(in the rows, 128 means zero)
The same turns and mirrors carry the whole set onto itself, and each row onto the other rows of its family. Which rows share a family with each named row? Give them in list order.
These 16 rows form 4 families of 4 rows each.
k_15: [151 133 123 134 103 162  95 102 176]
k_356: [131 120 105 131 107 168 103 102 179]
k_398: [132 123 141 156 147 150 109 113 122]
k_961: [140 133 129 140 146 126  77 103 170]
k_949: [119 117 101 136 167 147 123 103 149]
k_55: [148 127 131 131  94 148 102  98 158]
k_627: [124 133 105 128 134 142 114 120 195]
k_408: [145 121 143 142 134 133 107 113 120]
k_711: [134 126 108 132 137 134  79  78 162]
k_713: [132 131 121 130 106 144  94 135 178]
k_995: [131 140  99 124 119 143 100 123 186]
k_272: [130 112 108 140 142 158 115 103 116]
k_328: [112 124 103 142 158 143 116 107 126]
k_456: [131 158 127 138 135 134 141 119 148]
k_841: [136 149 120 141 129 155 143  89 144]
k_628: [129 121 126 147 160 148 112 134 131]

Which other rows belong to the same family as k_949? k_55, k_627, k_408
Which other rows belong to the same family as k_713? k_356, k_272, k_628

The same turns and mirrors carry the whole set onto itself, and each row onto the other rows of its family. Which rows share a family with each named row? Give them in list order.
These 32 rows form 4 families of 8 rows each.
k_971: [145 111 159 132 113 141 127 132 127 128 134 114]
k_64: [121 125 108 108 129 124 107 147 146 147 103 121]
k_23: [113 124 128 123 138  76 125 127 134 126 129 127]
k_345: [132 112 146 133 114 142 146 127 156 106 142 129]
k_541: [131 146 122 143 132 137 132  93 124 155 128 123]
k_190: [138 137 141 147 116 151 135 143 150 116 150 129]
k_785: [125 135 133 117 143  82 117 138 127 135 113 129]
k_758: [108 144 130 129 125 141 148  95 127 124 127 156]
k_777: [113 117 116 109 125 135 102 130 155 150 112 119]
k_605: [105 154 125 132 136 135 148 100 130 120 135 156]
k_650: [110 128 141 124 147  81 128 122 127 134 122 124]
k_807: [110 121 126  94 135 135 107 148 140 148 111 124]
k_935: [123 120 129 118 162 102 137 144 134 105 124 150]
k_542: [118 140 130 127 126 142 143 102  96 143 121 124]
k_281: [117 137 134 127 132 144 136  92 116 151 138 118]
k_709: [117 124 109  97 149 144 114 136 146 116 115 150]
k_396: [123 151 134 125 130 145 153 103 120 127 145 153]
k_334: [151 115 147 150 123 128 128 121 145 138 139 114]
k_323: [129 134 132 130 150 104 134 153 121 100 130 149]
k_103: [130 115 141 139 120 146 137 139 162 107 147 136]
k_570: [147 109 154 137 120 129 127 139 130 140 137 111]
k_721: [123 138 102 106 132 155 111 143 137 116 119 147]
k_938: [108 117 104 111 120 128 103 131 152 148 115 133]
k_849: [139 117 142 135 119 153 154 136 145 119 150 134]
k_982: [110 130 143 107 151  90 127 140 122 134 121 123]
k_609: [113 133 127 134 153 100 121 149 134 103 118 148]
k_775: [112 138 101 111 140 137 104 143 147 110 113 140]
k_518: [123 131 102 109 124 145  99 145 133 116 124 145]
k_890: [134 106 159 142 123 138 133 123 133 142 146 117]
k_894: [121 143 127 122 129 137 131 101 104 156 123 122]
k_459: [120 132 121 134 143  96 130 152 112 106 132 144]
k_295: [117 167 130 141 129 142 144 111 123 127 141 147]

Which other rows belong to the same family as k_281? k_64, k_785, k_396, k_849, k_609, k_775, k_890
Which other rows belong to the same family as k_709? k_541, k_190, k_807, k_935, k_334, k_982, k_295
Which other rows belong to the same family as k_518? k_971, k_23, k_345, k_758, k_542, k_938, k_459

The same turns and mirrors carry the whole set onto itself, and each row onto the other rows of its family. Which rows share a family with each named row? Give them in list order.
These 32 rows form 8 families of 4 rows each.
k_930: [141 119 142  86 103 141  92 124  98]
k_194: [162 157 131 133 131 135  98 125 133]
k_419: [132 111 137  92  92 143  87 123 106]
k_77: [118 104 148 118 108 146 119 143 114]
k_741: [112 107 142 111 103 151 117 143 120]
k_515: [168 158 123 130 119 140  99 126 140]
k_696: [138 117 138  87  91 142  92 121 104]
k_310: [119 104 150 107 107 152 110 141 117]
k_243: [140 140  97 130 118 125 116 127 148]
k_436: [149 138  99 129 122 117 112 132 145]
k_512: [145 137 101 131 111 120 123 124 145]
k_861: [142 143  95 124 115 125 118 129 146]
k_116: [115 107 146 110 100 154 109 142 119]
k_619: [118 114 146 106 105 150 113 152 110]
k_285: [167 148 123 135 125 133  89 128 139]
k_62: [151 138 101 127 120 120 116 125 150]
k_649: [128 125 137  87  96 141  97 115 100]
k_491: [142 117 134  87  97 148  98 119  98]
k_638: [167 157 126 130 127 136 102 127 137]
k_639: [174 150 126 130 129 141 100 125 129]
k_244: [171 154 127 127 122 140  96 121 136]
k_292: [143 137 101 129 121 118 121 132 146]
k_739: [175 153 130 127 123 133  97 128 134]
k_652: [148 149  99 126 113 125 117 135 145]
k_67: [112 107 141 113 111 149 112 145 113]
k_95: [125 102 150 107 113 151 115 148 121]
k_57: [151 134  98 118 114 124 120 127 152]
k_327: [115 110 144 113 112 152 113 149 114]
k_125: [141 120 142  86  92 143  95 124 102]
k_315: [172 151 131 131 126 135  94 129 137]
k_999: [135 117 141  86 100 139  95 131  96]
k_867: [131 119 139  85  99 141 100 125  99]

Which other rows belong to the same family as k_652? k_419, k_619, k_285
Which other rows belong to the same family as k_741? k_930, k_244, k_292
Which other rows belong to the same family as k_116? k_515, k_436, k_999
Which other rows belong to the same family as k_867? k_310, k_62, k_638
Which other rows belong to the same family as k_194? k_649, k_95, k_57

The same turns and mirrors carry the whole set onto itself, and each row onto the other rows of its family. Which rows share a family with each named row? Give them in list order.
These 32 rows form 4 families of 8 rows each.
k_910: [120 132 110 111 161 148 116 101 134 127 112 134]
k_308: [114 104 121 146  87 105 105 135 141 102 117 143]
k_145: [123 134 119 143 109 151 100  99 131 120 105 108]
k_124: [ 95 136 117 153 118 129 102  93 145 117 103 119]
k_401: [131  98 134 109  88 122 107 121 134 122 104 133]
k_943: [141 106 132 117 105 100 106 129 140 122 101 155]
k_527: [132 113 117 122 153 130 121 103 127 110 126 172]
k_297: [102 123 114 135  94 124 103 133 147 117  98 106]
k_850: [133 143 118 136 123  92 102 125 118 109 108 136]
k_311: [114 114 106 135 144  90 107 108 123 133 114 120]
k_997: [115 101  96 139 133 111 117 123 155 151  99 139]
k_468: [ 93 126 118 137 117 114 129 121 125 151 112 140]
k_117: [132 109 124 121 117 134 125 101 120  77 108 149]
k_582: [142 108 113 117 133 138  95 114 150  74 116 138]
k_915: [ 95 129 100 140 144 153 117 107 136 107 128 122]
k_199: [104 113 117 134  84 122  96 120 143 114  99 162]
k_703: [ 91 118 114 113 125 125 136 127 146 145 116 152]
k_28: [110 135 137 121 121 162 119 124 160 120 122 146]
k_49: [145 138 101 132 135  98  94 112 140 110 128 134]
k_202: [122 133 134 120 117 142 107 111 119  78 128 138]
k_942: [102  92 112 121 125 161 123 110 158 121 119 142]
k_47: [120 120 125 123 104 163 115 127 150  98 112 156]
k_318: [ 92  98 132 124 115 156 129 123 136 118  98 144]
k_178: [140  97 112 100 132 124 123 141 128 113 122 157]
k_860: [113 101 115 114 141 101 124 137 144 109 122 169]
k_410: [125 101  94 137 126  90 104 112 115 107 105 133]
k_335: [131 122 115 125 166 129 126 114 133 113 127 115]
k_416: [104 137  96 148 160 132 116 114 142 106 123 142]
k_653: [145 116 117 142 124 127  87 109 129  83 112 125]
k_464: [102 125 106 138 131 119  98 134 157 150 118 127]
k_481: [124 101 121 119 144 127 101 112 134 132 110 178]
k_831: [111 134 110 137 104 125 122 122 139  95 117  98]

Which other rows belong to the same family as k_297? k_943, k_527, k_311, k_915, k_703, k_47, k_653
Which other rows belong to the same family as k_942? k_145, k_850, k_117, k_199, k_860, k_335, k_464
Which other rows belong to the same family as k_308? k_910, k_124, k_997, k_49, k_202, k_318, k_178

